The rows of A fall into 3 groups, and each row is roughly a mix of its group's hidden directions; some rows fit no group.
A:
[[-32  29   4 -12 -40  21  -5  14 -31   8]
 [ 21  -8 -12  23  14  41  16  26 -33 -16]
 [-28  24  -8  -3   1   6 -16   9  18 -56]
 [ 30  18 -30  13 -19  24  33   6  22 -20]
 [ 17  35 -32  -6 -19  17 -33  -7 -13  27]
 [ -6   4 -27 -21 -29 -28 -33 -16  -1  33]
 [  4 -10 -15 -23 -16 -53 -16 -25  16  11]
 [-15  17  20   5 -18  58  20  18  -1   3]
 [ 17 -23 -24 -29 -25 -15 -32  -5 -33  11]
 [ 36  -5  -8  13  -2 -15 -33  -6  13  47]
 [-25 -43  15 -27 -20 -37   1  -1  -6   7]
 [  6 -36  13  -9  -8 -32  -9  -7 -12  48]
 [-25 -40  17 -26 -21 -11  31   8   2 -24]
 [ 33  15  11   5  -7  28  52  -1  14 -11]
 [-15   3  29   8  -2  55  20  22 -14  -3]
 [-11 -36 -15 -30 -18  -9 -36  15 -15 -26]
 [-13 -38 -18 -31 -23 -17 -13  -2 -38   5]
 [-11  18 -30 -13 -24 -15 -38 -13  -2  37]
 [ 35  12 -31  15  10  19 -33  -5  23  24]
 [ 35 -20 -16 -27 -25 -13 -40   2 -15   5]
 [-11  48 -32  -6  -9  38   6 -10 -11  -5]
 [-23 -19  22 -18   9 -21  33  -3 -15 -42]
 [ 41  11   0  31  26  34 -10  13   8  20]
 [ -1  -7 -19  -6  17 -49 -40 -15 -10  16]
 [-42  -5   6   6 -34 -13  -9  38  -8  24]
 [-33 -24  36 -11 -17  -1   0  32 -17 -25]
 [-30 -49  24  -3   4 -13  28   7  -7  20]
 [  5  22 -30   8  18 -42 -30 -19  20   5]
 [ 14  25 -59   5   9  -5 -16 -11  12  18]
 [ 21  39 -35  -8 -12  14 -29  -7 -10 -27]
 [ 23  13 -25  -5 -26  41  -1  -8  38  -4]
 [-14  24  17   3 -23  52  24  12  14   1]
 [ 37  13   7  16  14  21 -30  22  34 -17]
 [-31  22  13  24  -7  20  43   2  14  25]
 [-21 -14 -37 -20   5 -42  -7  10 -12 -28]
 [  8  28   8  26  19  22  30   5  33 -30]
 [-14 -15  36  30  33  -4   0  16  30  22]
 [-10  40 -19  14  19 -25 -32 -16  27  11]
 [-35  38 -41  -4  -4  18  20   1  -5 -13]
 [  3 -13  60  17   1  16  27  -3  10  12]
 [ 30  15  11  24  22  29 -17  23  34 -15]
 [ -2  -9  44  17  17  -8 -26  34  20 -21]
 [ 19  40  12  32  25  17  -5   4  35  -2]
 [ 13  11  15  21  22  11  37   4  30 -38]
 [-20 -21  25 -29  -9 -44 -15 -21   8  15]
 [-48  28  14   1   0 -25  16 -14  23 -21]
 [ 30  36 -30   7   2  24 -13 -24   7  27]
 [ 13 -25   5  12  11  36  18  26 -41 -14]
 [  4  30   4  18  -6  44  32  12  24 -17]
 [ -3  -2   9  -7  21 -28  51 -31  -3 -17]
 [-19   8  11  16  22  28  48  -3  21 -22]
 [-33 -18  -9  -9   6  -9 -49  20   0 -28]
 [ 33   5 -18  11  31 -16  21 -38  22  14]
 [ -8   9 -43  27  23  -5  17   0  38  16]
 [ 27 -21  37  -3  13  35 -16   4   5 -33]
 [ 38 -37   8  11  18 -12 -34   7  24   8]
 [ 10   9  21  19  20  16  39   5  29 -36]
 [ -5  17  36  15   3  28  47 -18   7   9]
 [-11  30 -20  21  12  36 -28  16 -24  20]
 [ 43 -17 -28  14  15 -16  23   2   1 -33]
 [  6  40 -39   6   4   9 -34 -14 -25   3]
 [  4  24 -13   2  27  20  42 -30  10 -25]
 [ 40 -13  24 -22 -11 -15 -33 -17 -27   5]
 [ 20  -5 -35  -1  -7 -18 -51  10   2  24]
 [  2 -34 -11   5  15  -3 -44  12 -24  33]
 [ 19 -18  24 -23 -20   0 -46  11 -28  -8]
 [ 28 -27  16  18  16   9  15   5  -6  51]
 [ 28 -27  26  26   6   9 -24  13  29  28]
 [ 32  27  23  21  12  -4 -16   3  44  11]
 [ 24  14   3  29  23  44  32   9   4   5]
 [ 43   1 -29   2   7 -10 -40 -11  10  25]
 [ -7 -20   5 -29 -13 -52 -17 -24   9  14]
 [ -6 -14  -9 -29 -24 -41 -42  -8  -8   3]
 [ 23 -28  -3   9  39 -40   2  -5  -7 -26]
 [-35  24  27  -6 -28  27  25   5 -24  -4]
 [ 19  22 -12  26   4  44  29  17   8 -22]
 [ -5 -28 -14 -27 -20 -32 -33  -7 -26  19]
 [-34 -29 -15 -30 -17 -16 -23   6 -20 -26]
 [  1  47 -31  15  13  30 -14  -3  -7 -24]
 [-36  -3  35  -2  -3 -32  26  -6  31  -5]
 [  4 -15 -28  -6   7 -29 -41  -5 -33  23]]

Here is one row from each group, named. Which group is each of the other rows in?
[-19   8 -54 -21   2 -20 -12   6 -13 -28] : M
[ 26 -30 -31  -2  14 -38 -18  -4 -27  -2] : N
[-11   7 -35  -6   3  25 -32  14 -20 -40] : U

[-16   5 -10  -5 -22  36 -22  15 -37  33] : N
[-51   1 -10   9 -26 -16   4  34  -1  20] : M
[ 41 -23 -14  -5   9 -24 -45  -3   5  10] : M
[-14  20   5   1  15  39  40 -11   4 -35] : M
[ 10 -11  27  16  20  27  40  15   2 -34] : N
[  5 -13  35   3  17  -9  37  -4  28 -35] : N
